In the rows, 128 means zero.
Turns in one plane each, and the order they were made in; the first pair answered
j942 (before |-> after):
[ 90 112 139 131 110 129 125 140 145 163 113 146 122 125] |-> [107 116 140 152 113 111 150 135 142 142 102 153 147 139]
[112 131 104 114 114 155 122 132 134 152 153 136 143 132] |-> [ 99 123 109 119 106 144 120 130 132 157 127 139 147 119]
[128 126 147  89 135 176 125 177 105 160 151 113  85 127] |-> [ 98 107 157 103 117 144 125 167  98 169  88 125  97  98]
j644 (before |-> after):
[131 152  83 160 140 116 142 103 127 131 124 137 152 119] |-> [141 151  82 152 148 111 142 115 128 110 128 125 150 130]
[128 104 133 126 143  96 133 109 109 117  64 113 103 137] |-> [134 104 135 117 144 102 130 127 100 111  79 104 103 165]
[ 96 108 151 128 119 114 130 152 110 136 101 126 140 149] |-> [ 93 110 150 133 118 111 130 143 115 140  94 131 139 134]
j879 (before |-> after):
[ 87 135 136 128 110 179 116 133 115 177 157 161 149 166] |-> [ 83 134 132 120 116 173 100 110 144 187 141 157 106 105]
[133 134 114 131 130 125 135 128 127 114 130 120 151 138] |-> [121 131 121 124 122 133 127 135 119 130 132 122 148 146]
[ 94 125 111  87 126 137  91 144 109 122 128  99 127 123] |-> [103 127 106  89 136 129  94 130 125 110 123  95 116  99]
j775 (before |-> after):
[127 130  99 105 128  96 116  94 174 134 115 114 118 108] |-> [127 130  92 113 130  85 124 104 164 109 112 112 152 128]
[ 97 138 106 179  94 131 159  92 138 170 100 145 153  79] |-> [132 129 125 187  96 100 187 120 114 126  81 133 175 142]
[123 104 140 152 101 113 114 121 112 120  97 133 151 111] |-> [137 102 155 146 100 110 117 123 111 127  93 130 128 121]
j444 (before |-> after):
[112 136 129 152 131 166 116 142 111 153 139 139 150 130] |-> [158 134 156 150 137 148 139 148 111 140 127 131 122 155]
[154 161 129 136 137 157 133 111 153 127 187 119 127 148] |-> [148 154 131 117 139 159 116 124 156 125 184 104 106 143]
[156 121 161 126 123 119 138 131 121 137 114 136 112 155] |-> [100 113 136 107 118 139  97 141 123 148 125 128 117 123]
[ 91 125 106 121 126 141 107 133 117 129 142 134 155 132] |-> [149 131 132 142 131 121 150 125 115 118 131 141 147 165]
Pairs:
(two turns a pair)
[ 99 132 151 179 104 102 151  74 110 153  84 181 169 118] |-> [ 71 124 138 130 115 115  96  81 142 158  90 148  97  56]
j444 j775
[146 106 171  88 123 130  83 128 161 144 109  99  46  96] |-> [ 74 118  95 110 127 152  62 120 162 117 143 112 149  58]
j644 j775
[157 129 143 129 132 154 139 120 122 130 176 154 153 173] |-> [124 119 156 107 116 164 106 113 133 178 155 155 107 129]
j775 j942
[125 137 132 138 109  85 139 154 105 102 103 141 178 169] |-> [158 155 153  96 121 136 118 147 128 155 161 130  76 162]
j942 j775
[ 82 105 122 124 107 139  86 142 134 130 142 125 155 108] |-> [103 104 114 120 125 125  90 142 151  96 140 108 143  92]
j879 j644
[179 134 130 141 135 117 150 152 116 102 143 125 153 168] |-> [136 137 133 122 115 165 114 141 118 181 169 144 119 141]
j942 j644
[123 139 132 101 125 142 105 193 135 138 140  68  85 141] |-> [151 148 119 117 147 121 123 170 162 100 135  64  85 112]
j879 j879
[123 120 154 123 106 136 128 134 111 167 113 134 104 132] |-> [106 126 124 153 111 130 140 121 112 141 114 148 166 120]
j775 j942
[135 110 165 112 124  94 132 174 112 122  99 119 136 150] |-> [ 83 110 133 116 118 110 109 163 118 135 105 129 166 110]
j444 j644
[147 143 130 137 134 141 127 117 141 141 159 138 106 128] |-> [147 143 124 136 141 138 124 118 147 131 160 130 105 122]
j444 j879
[143 137 104 104 131 146 122 133 133 112 173  99 108 125] |-> [133 128  99 111 131 121 121 119 146 103 136 100 106  87]
j942 j879
[104 127 100 109 134 157 102 153 126  98 196  95 147 150] |-> [ 78 128 106 114 119 171  90 119 140 155 180 119 121  97]
j644 j879
[111 148 144 116 139 157 113 127 112 172 143 153  81 121] |-> [114 132 140 133 146  99 126 116 126 125  77 146  94  83]
j942 j644
[119 124 106 109 144 144 121 155 142  94 154 108  96 107] |-> [117 123 103 114 144 142 127 167 130  82 157 109 123 131]
j775 j879
[164 129 119 112 141 172 125 178  96 107 153 121 131 182] |-> [119 132 118 153 113 171 128 110 113 184 105 178 139  94]
j644 j644
[149  91 140 143 100  96 144 136 130 124 128 129 113 160] |-> [148  92 143 137  98 104 138 140 128 133 136 129 108 165]
j879 j942
[161 109 111 123 111 157 125 102 134 137 110 146 120 106] |-> [179 110 106 126 121 147 136 115 129 103 116 136 136 130]
j644 j879
[135 115 126 101 143 139 100 137 145 128 154 105  69  91] |-> [124 137 100 160 134 150 137 102 133 139 175 155 165  97]
j444 j879
[182 145 141 129 138 118 140  98 136 138 181 144 134 140] |-> [124 123 150 109 116 117 100  99 138 181 138 144 104  91]
j942 j942
[193 153 172 142 119 104 153 109 144 164  87 151  85 127] |-> [209 153 169 143 128  96 164 128 133 130  97 139 107 163]
j644 j879
[129 124 123 107 124 156 126 143 138 120 175 103 125 163] |-> [139 129 132 116 120 157 140 138 135 128 174 113 129 173]
j444 j775
[130 114  96 113 135 117 125 124 180  88 120  80 139  84] |-> [147 115 120  86 133 140 118 153 163 106 152  68 103 135]
j644 j775
[116 104 105 127 144 145 120 140 133  98 110 123 118 114] |-> [123 108 103 128 148 146 125 143 130  91 119 122 126 124]
j879 j942
[162 107 153 115 115  91 113 117 128 152 111 135 102  96] |-> [184 110 147 117 129  80 126 131 126 113 120 122 117 121]
j644 j879
[ 94 138 122 117 114 173  98 109 121 173 145 141 120 114] |-> [ 97 136 108 127 121 160 112 135 100 123 152 131 177 161]
j775 j942
[116 127 127 135 118 143 145 108 133 186 120 154 133  92] |-> [173 127 148 136 131 118 174 112 137 156 108 142 109 120]
j444 j879
[138 134 160 153 106 107 145  98 116 182 100 158 111 144] |-> [127 136 116 161 131  85 138  82 146 123  91 141 133  84]
j775 j644
[132 158  87 170 136 145 156  97 124 126 179 158 208 138] |-> [ 94 148  90 169 117 143 137  81 130 161 146 170 197  92]
j879 j644
[121 111 142 158 135  65 135 113 135  95  66 140 135  89] |-> [122 110 135 154 140  63 134 131 127  69  76 129 154 113]
j444 j879
[151 149 117 116 150 129 148 135 124  84 166 107 137 168] |-> [ 97 146 113 102 128 162 115 140 112 137 179 119 137 156]
j444 j644
[136 118 176 129  89  89 172 156  85 132  99 152 139 179] |-> [104 131 165 124  82 132 142 112 115 202 121 176  99 104]
j775 j444
[ 97 154 104 167 123 154 114  69 127 194 154 150 141  92] |-> [130 161 105 175 137 142 131  53 144 175 154 146 125  83]
j444 j775
[112 128 140 157 100  92 154 121 109 113  87 146 169 122] |-> [155 126 154 128 120  87 153 149 113  79 105 112 124 153]
j444 j942
[ 92  92 133 149 126 164 114  54 133 188 126 166 121  68] |-> [172  75 183 132 143 104 145  82 133 131  79 127  60 116]
j942 j444
[154 158 116 145 131 161 159 110 126 118 170 139 157 161] |-> [121 148 104 100 136 174 107 124 146 125 174 108 101 113]
j444 j775
[170 136 173  92 136 145 143  87 162 173  95 148  48 129] |-> [ 97 132 114  71 144 163  88  98 179 151 115 128  72  69]
j879 j444
[119 128 139 122 126 122 151 114 159 164 103 135 112 127] |-> [113 125 130 107 132 120 138 119 167 147 104 120 104 112]
j879 j444
[ 91  75 140  83 115 138  80 175 117 154  95 125 127 123] |-> [128  97 134 152 115 124 147 137 105 141  97 171 210 155]
j775 j444
[138 131 147 167 107 137 165 127  96 148 127 158 176 154] |-> [121 136 143 156 104 159 144 106 115 188 139 166 141 110]
j775 j775
[121 128 123 115 135 129 131 150 122 109 120 129 127 141] |-> [119 130 131 110 129 141 124 143 125 134 123 134 106 131]
j775 j644
[182 153 151 141 133 186 133 124 160 137 158 113  85 124] |-> [165 161 135 163 128 195 140 107 157 146 166 133 124 115]
j444 j444
[ 92 110 140 166  98 142 129 127  94 187 105 179 146 146] |-> [117 105 118 160 133  96 124 106 148 123  68 144 103  63]
j879 j644
[124 126  94 117 118 134 132 126 146 126 152 121 101 103] |-> [122 125  92 126 114 134 142 145 124 111 159 123 141 143]
j775 j644
[115 138  90 151 136 127 142 133 122  81 143 129 204 143] |-> [ 91 140  92 111 130 174 100 150 121 128 185 118 158 143]
j942 j879
[169 126 119 113 152 125 134 140 120 102 139 115 123 154] |-> [129 134  88 118 151 144 114 121 134 116 155 127 144 107]
j775 j775
[ 82 116 128 142 131 134 100 132 159 134  80 140 120  82] |-> [119 119 118 141 156 114 119 154 157  64  92 113 141 119]
j644 j879
[145 144 130 132 140 135 131 130  98 116 152 120 147 146] |-> [137 147 131 131 134 146 126 124 100 136 158 129 144 139]
j942 j444
[203 118 158 121 154 109 149 149 139  78 106  93  64 163] |-> [153 132 110 102 163 155  98 124 175 105 153  94  46  80]
j775 j644
[169 111 169 155 117 105 145 144 108 143 139 138 124 179] |-> [113 100 134 112 127 113  81 146 144 138 134 106  79  88]
j444 j879
[ 89 123 115 128 129 141 101 156 143 140 154 128 136 131] |-> [131 136 131 168 128 124 150 124 142 143 140 157 154 145]
j444 j644
[155 135 123 114 125 132 119 135 136 123 179  90 106 145] |-> [140 141 127 130 109 150 123 118 127 164 183 117 125 146]
j644 j444
[134  95 135 121 149 116 127 112 140 140 104 139 118 114] |-> [132  96 119 119 159 113 125 124 140 109 115 127 140 123]
j775 j644
[101 109 132  91 134  92  94 129 129 120 109 148 100  76] |-> [160 116 158 113 140  71 138 119 127 109  99 157  95 111]
j444 j444
[131 121 122 115 127 124 124 161 125 115 133 127 138 148] |-> [123 119 126 104 124 133 112 159 131 134 136 126 116 134]
j942 j775
[ 92  96 150 112 113  85  98 129 125 125  73 127 133 103] |-> [126 100 143 105 134  78 109 151 126  75  94 103 136 136]
j879 j644
[ 83 118 102 108 133 139 127 119 140 115 145 143 153  97] |-> [146 124 123 128 143 113 173 113 138  89 138 146 154 133]
j644 j444
[ 89 162 121 127 142 141 144 117 142 120 144 124 164 115] |-> [ 89 161 118 118 145 142 138 121 145 116 147 117 156 111]
j644 j942
[125 118 167 118 112 133 135 136 120 161 133 143 103 154] |-> [135 121 155 138 123 111 147 103 146 146 109 151 103 104]
j644 j879
[166 148 137 101 154 151 103 140 141 133 129 115  83 120] |-> [152 150 143 107 141 165 102 130 136 167 129 133  89 119]
j644 j644
[ 83 134 105 147 110 147 128 103 110 158 134 155 165 113] |-> [147 128 145 148 114 117 166 124  91 129 116 143 149 182]
j942 j775
[112 122 118 130 124 137 129 139 114 116 131 126 153 127] |-> [122 122 136 116 121 145 121 132 123 145 130 126 107 115]
j775 j775
[121 115 122 107 134 127 127 127 109 154 135 144 143 126] |-> [146 119 130 117 138 116 144 112 116 151 127 149 134 121]
j879 j444
[141 116 134 132 153 102 129 157 105  74 153 126 147 129] |-> [127 116 146 119 138 127 118 170  89 108 169 131 141 153]
j644 j444
[139 130 118 130 141 117 131 122 140 104 121 118 127 114] |-> [131 131 112 128 142 124 125 125 141 106 130 118 129 111]
j444 j942
[134 122 103 129 145 110 128 140 145  87 140 107 132 122] |-> [129 124 103 121 144 122 122 151 139  93 154 105 133 135]
j942 j879
[103 125 122  88 112 133  94 139 127 125 133 134 103 116] |-> [134 136 118 133 115 114 143 126 114  98 130 156 166 149]
j775 j444
[140 117 124 139 101 126 150 112 125 117  87 133  70 159] |-> [101 126  95 140 101 152 126  92 140 140 108 145  81 112]
j644 j775
[133 103 152 106 113 143 100 159  68 197 127 156 110 181] |-> [104 106 127 142 110 124 105 104  97 206  87 185 135  91]
j444 j644
[114 116  93 110 141 130 119 133 144  65 159 133 184 121] |-> [ 83 107 103  92 122 149  96 150 126 101 160 135 175 133]
j879 j942
[171 142 122 141 129 144 133 121 149 120 133 129 122 120] |-> [161 144 114 138 127 154 126 121 149 128 143 132 126 118]
j644 j775
[127 116 120 122 136 101 130 141 133 103  92 111 135 105] |-> [137 123 124 122 134 117 138 159 113 102 122 112 155 155]
j942 j879
[108 140 118 132 121 147 125 124 127 149 142 135 148 132] |-> [151 142 139 140 127 129 151 115 132 142 128 136 122 142]
j879 j444
[109 115 177 123 107 101 104 128 114 122  76 105  71 127] |-> [162 132 163 147 134  84 140 113 127  71  92 103  93 137]
j879 j942
[100 124 113 118 141 136 115 135 151 133 125 118 143 157] |-> [123 122 126 115 145 127 125 138 152 126 118 111 125 170]
j444 j444
[ 86 129 129 117 136 168  87 137 125 139 147 114 127 139] |-> [ 79 127 133 136 125 159 101 131 113 147 131 130 156 148]
j775 j644
[115 119  99 137 129  51 147 126  66  78 111 114 182 120] |-> [136 131  90  96 151  87 124 153  75  66 177  81 139 145]
j942 j444
[ 75 112 134 112 118 114  98 160 114 117  97 109 113 100] |-> [ 93 116 128 114 132 104 104 154 127  93  97 101 107  89]
j644 j879
[123 143 112 107 160 182 135 142 151 160 160 129  91 115] |-> [ 80 135  85 115 154 175 123 154 138 139 151 129 146 111]
j775 j942
[106 114 134 141 106 113 138 103 123 160  93 152 130 108] |-> [141 111 125 121 136  91 139 137 130  81 105 106 121 135]
j644 j644
[204 133 189 134 124 109 171 105 147 121  72 132  49 118] |-> [219 143 191 121 128 136 172 125 135 122 118 126  47 162]
j942 j644
[115 116 115 136 138 109 114 119 131 110 109 122 154  83] |-> [133 119 113 116 151 119 110 145 126  87 140  99 145 118]
j644 j942
[128 158 140 117 145 164 127  74 144 167 189 145 118 116] |-> [167 157 158 118 155 146 147  79 143 146 182 137 103 139]
j444 j879
[130 122 136 120 115 171 108  92 128 107 135 115 112 137] |-> [139 125 132 126 120 165 115  90 130  94 137 113 119 138]
j879 j879
[ 84 112 117 105 116 148  85 150 108 113 116 123 152 128] |-> [101 112 117 129 122 118 107 128 119  90  83 130 163 105]
j879 j942
[124 121 111 130 142  98 121 129  90  61 125 117 172 133] |-> [114 134 116 116 131 152 107 137  75 116 180 129 161 162]
j942 j644
[111 121 140 145 136 135 128 144 106 171 153 165 143 160] |-> [113 120 143 142 136 136 127 141 107 175 154 165 136 157]
j775 j775
[151 139 145 149 115 151 148 100 140 167 167 160 122 128] |-> [122 135 131 152 108 155 140 110 127 164 169 165 157 135]
j775 j879
[130 125 131 130 132 132 131 130 124 131 124 124  94 115] |-> [115 128 110 144 134 130 134 126 123 117 126 130 132 106]
j775 j942
[113 154 108 151 111 174 160 118 144 126 169 172 206 134] |-> [172 138 185 110 104 164 166 148 133 153 148 148 102 192]
j444 j644
[152  98 141 125 134 127 112 121 130 138 127 129 111  99] |-> [169 101 140 138 139 118 130 117 128 123 126 133 130 110]
j942 j942
[163 131 102 124 162  97 125 142 151  99 116  91  58  94] |-> [116 148  52 165 156 122 132 126 137  99 149 126 169  90]
j444 j879
[109 119 151 133 136 132 106 108 146 150 112 127 100  68] |-> [149 115 156 154 147  93 146 129 128  83  96 116 143 125]
j775 j444
[145 139 113 146 145 126 157 105 136 110 128 130 145 110] |-> [151 140 115 119 151 143 139 120 140 113 152 112 110 116]
j942 j444
[ 59 125 135 146 118 171  97 113 121 201 134 180 139  96] |-> [179 136 170 176 150 115 168  77 154 149 102 174  93 100]
j879 j444
[155 127 139 142 136 126 148 128 120 110 133 124 130 162] |-> [130 130 141 129 125 157 126 121 122 157 150 135 110 145]
j942 j644
[142 146 101  82 164 147 113 125 139 119 193 110  85  97] |-> [ 85 120  81 112 146 100 115 142 112  76 125 116 179  94]
j942 j775
